Each row has a name. Each piece below is followed by the name of the row it came from, unless a question asks for something else. Each question is about the rows just above it.

Popuf: [ 15  10 -47  11  13  35 -54 -26  32  12  -2   4   9  19  -6  42   4   8
  11  17 -24  -5 -29  10  -6  -4 -21 -48 -24 -31  -2  16  35   4]
batas: [-31  11  -6 -47  15  -4 -26 -54   4   8  35  32  35  -6  16  42   4  17
  19   4  -2 -29 -24  11  10  10  -2 -24  13  -5 -48 -21  10  12]
rig: [ 46 -16   9  70 -23   7  38  81  -7 -12 -52 -48 -53  10 -23 -63  -6 -26
 -28  -5   3  45  35 -17 -16 -15   3  35 -18   8  72  33 -16 -19]
[-63 -53 -52 -48 -28 -26 -23 -23 -19 -18 -17 -16 -16 -16 -15 -12  -7  -6
  -5   3   3   7   8   9  10  33  35  35  38  45  46  70  72  81] is which row reordered?
rig
[ 45  35 -17 -16 -15   3  35 -18   8  72  33 -16 -19  46 -16   9  70 -23
   7  38  81  -7 -12 -52 -48 -53  10 -23 -63  -6 -26 -28  -5   3] is which row reordered?
rig
Put [-48 -21  10  12 -31  11  -6 -47  15  -4 -26 -54   4   8  35  32  35  -6
  16  42   4  17  19   4  -2 -29 -24  11  10  10  -2 -24  13  -5] back in order: which row is it?
batas
[  8  72  33 -16 -19  46 -16   9  70 -23   7  38  81  -7 -12 -52 -48 -53
  10 -23 -63  -6 -26 -28  -5   3  45  35 -17 -16 -15   3  35 -18] is which row reordered?
rig

miva: [ -9  18  17 -51 -22 -57   3  14  11 -56]
Tez: [-21  40 -22 -38  -6 -41  17   9  40 -24]
Rof: [ -6   9  40  39 -21 -24 -41 -22 -38  17]
Lefem: [ 51  -8 -18   8  29 -27  -8  36  18  -2]
Peli: [-21  40 -22 -38  -6 -41  17  14  40 -24]
Lum: [ -8   8  29  -2  -8 -18  18  35  51 -27]
vil: [ 14 -35  40  -6  11   0  -8  14 -63  30]
Pas: [-34  10  23  21  24 -33  -9 -66 -32  -5]
tavo: [-34  10  23  21  24 -33  -9 -66 -32  19]
[ -2  18  36  -8 -27  29   8 -18  -8  51] is which row reordered?
Lefem
[-41 -38 -24 -22 -21  -6   9  17  40  40] is which row reordered?
Tez
[-27 -18  -8  -8  -2   8  18  29  35  51] is which row reordered?
Lum

napot: [ 13   9 -20  14  -6 -43   8   5  -2 -20   9  12 -17 -17   5   1  -4   5
  -6  -7  12  -5  -9  -4 -15 -19  -6  -1 -19   6   6 -20 -15 -15   3 -34
  -4  -7   1   9   4 -17  -3  10 -29 -17 -32 -21  -6   2 -43  -7   9]
bofu: [-72   2   1  -6 -11 -25 -53 -22 -15 -24 -24   7  24 -33 -27 -11  14  10
 -17  -3   7 -29  -1  -5 -25 -59  -1  18  -2  -4  16   3 -47 -17 -13   2
  23   6 -63 -36  20 -31  14 -13 -13   1  -8 -32   6  19   7  24  10]
zuli: [  2  13   2 -58  17   1 -51   6  -3  21 -22  -7  16   1  12 -27 -22 -26
   1  14  -2   5 -10  22 -28 -16 -28 -15  13  10 -26  -5  -6 -64 -13 -33
  19 -26   9   6 -16  -3  -2  -7  -8 -20  -6 -26  -8  13 -40 -46 -12]
nuko: [ -2  16   7 -63  20   2 -59   6   3  24 -25   1  19  -1  10 -31 -25 -27
   1  14  -5   6 -11  24 -32 -13 -24 -22  14   7 -33  -8  -4 -72 -17 -36
  23 -24  10   7 -17   2  -1 -11 -13 -15  -5 -29  -3  18 -47 -53 -13]
Which row holds these entries in another order? [ 10  24   7  19   6 -32  -8   1 -13 -13  14 -31  20 -36 -63   6  23   2
 -13 -17 -47   3  16  -4  -2  18  -1 -59 -25  -5  -1 -29   7  -3 -17  10
  14 -11 -27 -33  24   7 -24 -24 -15 -22 -53 -25 -11  -6   1   2 -72]
bofu
[-40 -46 -12   2  13   2 -58  17   1 -51   6  -3  21 -22  -7  16   1  12
 -27 -22 -26   1  14  -2   5 -10  22 -28 -16 -28 -15  13  10 -26  -5  -6
 -64 -13 -33  19 -26   9   6 -16  -3  -2  -7  -8 -20  -6 -26  -8  13] is which row reordered?
zuli
[ 24  -3 -11 -59  -1  10  16  -1  14 -24 -33 -13 -13 -25 -72  10  -8   1
 -11   7 -13  -4   1 -53   6   3 -15 -25   2  -6  24 -47 -32  14 -17 -17
  -2   2 -36 -24  18   7 -31   7 -63  19  -5 -22  23 -29   6  20 -27] is which row reordered?
bofu
Put [ -2 -20   1 -22  -7  16   6   9  10  14 -28 -26   6 -46   2  13  12   1
 -51 -40  19  13 -28 -12   2  22 -16  -2 -13  -8 -33 -16 -27 -26  -7 -58
  -8  17  21  13 -26  -6 -64 -22   1 -10  -5  -3   5 -15  -6 -26  -3] back in order: which row is it?
zuli
[-72 -63 -59 -53 -47 -36 -33 -32 -31 -29 -27 -25 -25 -24 -24 -22 -17 -17
 -15 -13 -13 -13 -11 -11  -8  -5  -5  -4  -3  -2  -1  -1   1   1   2   2
   3   6   6   7   7   7  10  10  14  14  16  18  19  20  23  24  24] is which row reordered?
nuko
[-17  -6 -19   2 -17 -29   4  -4   6 -15  -7   9   8 -19   1  -3  14  -7
 -20  -4   9  -5  13   5  12  -2   5 -43 -15   3 -43  -9   6   9 -17 -20
 -15   9  -6   5  -6   1  10 -32 -17  -7 -20 -21  -4  -1  -6  12 -34] is which row reordered?
napot
Put [-31  -1 -29 -32 -17  23 -13  18 -47 -36  10 -25 -33  -8   6 -53 -27 -59
 -11   3  -5  -3  24 -24  -4   1 -24 -63  14   2  -1 -25 -72   2 -22 -13
   1  14 -11  10 -15   7  24  -5   7   7   6 -13  16 -17  -2  19  20] back in order: which row is it?
nuko

lemim: [-12  72   9  -3   5  -5  30  -7]
Simu: [ 12  25 -17  -4  -8  23   2   1]
Zesun: [ -4  -5  -2  30 -23 -12  -4  -8]
renu: [ -8 -47  24  -1  22  -8  -3  -3]
kega: [-16  12   2   1  -4  23  -8  25]
beg: [-17   9   9  -9   2  18   5 -16]
dev: [ 16 -84  -1  -3  -6  10  12 -19]
tuk: [ -6  22   9   3 -21   9 -22 -25]
Minar: [49 31 10 12 -9 -9 -4  4]
gilo: [ -4  30  -8  -4  -5  -2 -23 -11]
gefer: [-38   6   4  -3   6  -5  50   2]
sef: [  9 -22 -26 -21  -6  22   3   9]
[-22 -25  -6  22   9   3 -21   9] is which row reordered?
tuk
Put [-26 -22 -21  -6   3   9   9  22] back in order: which row is it?
sef
Which row holds these entries in another order? [-11  -4  30  -8  -4  -5  -2 -23]
gilo
Put [-21  -6  22   3   9   9 -22 -26] back in order: which row is it?
sef
Put [  1  12  25 -17  -4  -8  23   2] back in order: which row is it?
Simu

zumi: [ 40  31  35  36 -31]
Luda: [ 42 -45 -42 -21 -58]
roku: [-58 -21  43 -42 -45]
vaka: [-52 -32 -53 -61  59]
sazut: [-72 -47 -56 -67  75]
Getad: [ 52  32  41  62 -50]
Lufir: [-53 -25 -45 -45  46]
Vir: [-46 -42 -58 -21  43]
fegi: [ 31  35  39 -31  36]
zeza: [-66 -31 -53 -59  59]
Which row holds these entries in another order? [-72 -67 -56 -47  75]
sazut
[-42  43 -21 -45 -58] is which row reordered?
roku
Put [-31  35  31  40  36] back in order: which row is it?
zumi
[ 41  62 -50  52  32] is which row reordered?
Getad
[-58 -46 -42 -21  43] is which row reordered?
Vir
[ 46 -45 -45 -25 -53] is which row reordered?
Lufir
[-58 -45 -42 -21  43] is which row reordered?
roku

fibus: [-40 -27 -63   8   7 -33 -24 -48]
naf: [ -7 -31   1   1  -9 -12 -16 -22]
razo: [-24 -33 -40   8 -26   7 -63 -48]
kop: [  7 -33   7 -24 -40 -48 -28 -63]
loda: [-24 -63   7   7 -27 -33 -40 -48]
[-22 -16 -12  -9   1   1 -31  -7] is which row reordered?
naf
Which row holds these entries in another order? [-63 -48 -40 -33 -27 -24   7   7]
loda
Which row holds these entries in another order? [-48 -40 -33 -27   7   7 -63 -24]
loda
Which row holds these entries in another order? [  8 -27 -24 -63 -33   7 -48 -40]
fibus

Kez: [-76 -43  -5  -6]
sezit: [ -6 -76  -6 -43]
Velo: [-48 -40  32  67]
Put [ -6  -5 -43 -76] back in order: which row is it?
Kez
[-76 -43  -6  -6] is which row reordered?
sezit

tuso: [ 71 -43  16  51  39]
mero: [ 32 -76  21  53  17]
Fepu: [ 53  22  39 -71  21]
rogi: [ 40 -71  21  53  22]
zutib: [ 13 -84  22  49   7]
vup: [ 57 -58  19  54  30]
Pomi: [ 23 -80  22  51  12]
[-71  21  22  40  53] is which row reordered?
rogi
[ 22  53  21 -71  40] is which row reordered?
rogi

nezab: [-22  44  36 -50]
Feled: [ 36 -23 -50  45]
lur: [ 44 -50 -23  36]
Put [ 45  36 -23 -50] back in order: which row is it?
Feled
Put [-50 -23  36  45] back in order: which row is it?
Feled
Put [-50  44 -23  36] back in order: which row is it?
lur
Which row holds these entries in another order? [ 45 -50 -23  36]
Feled

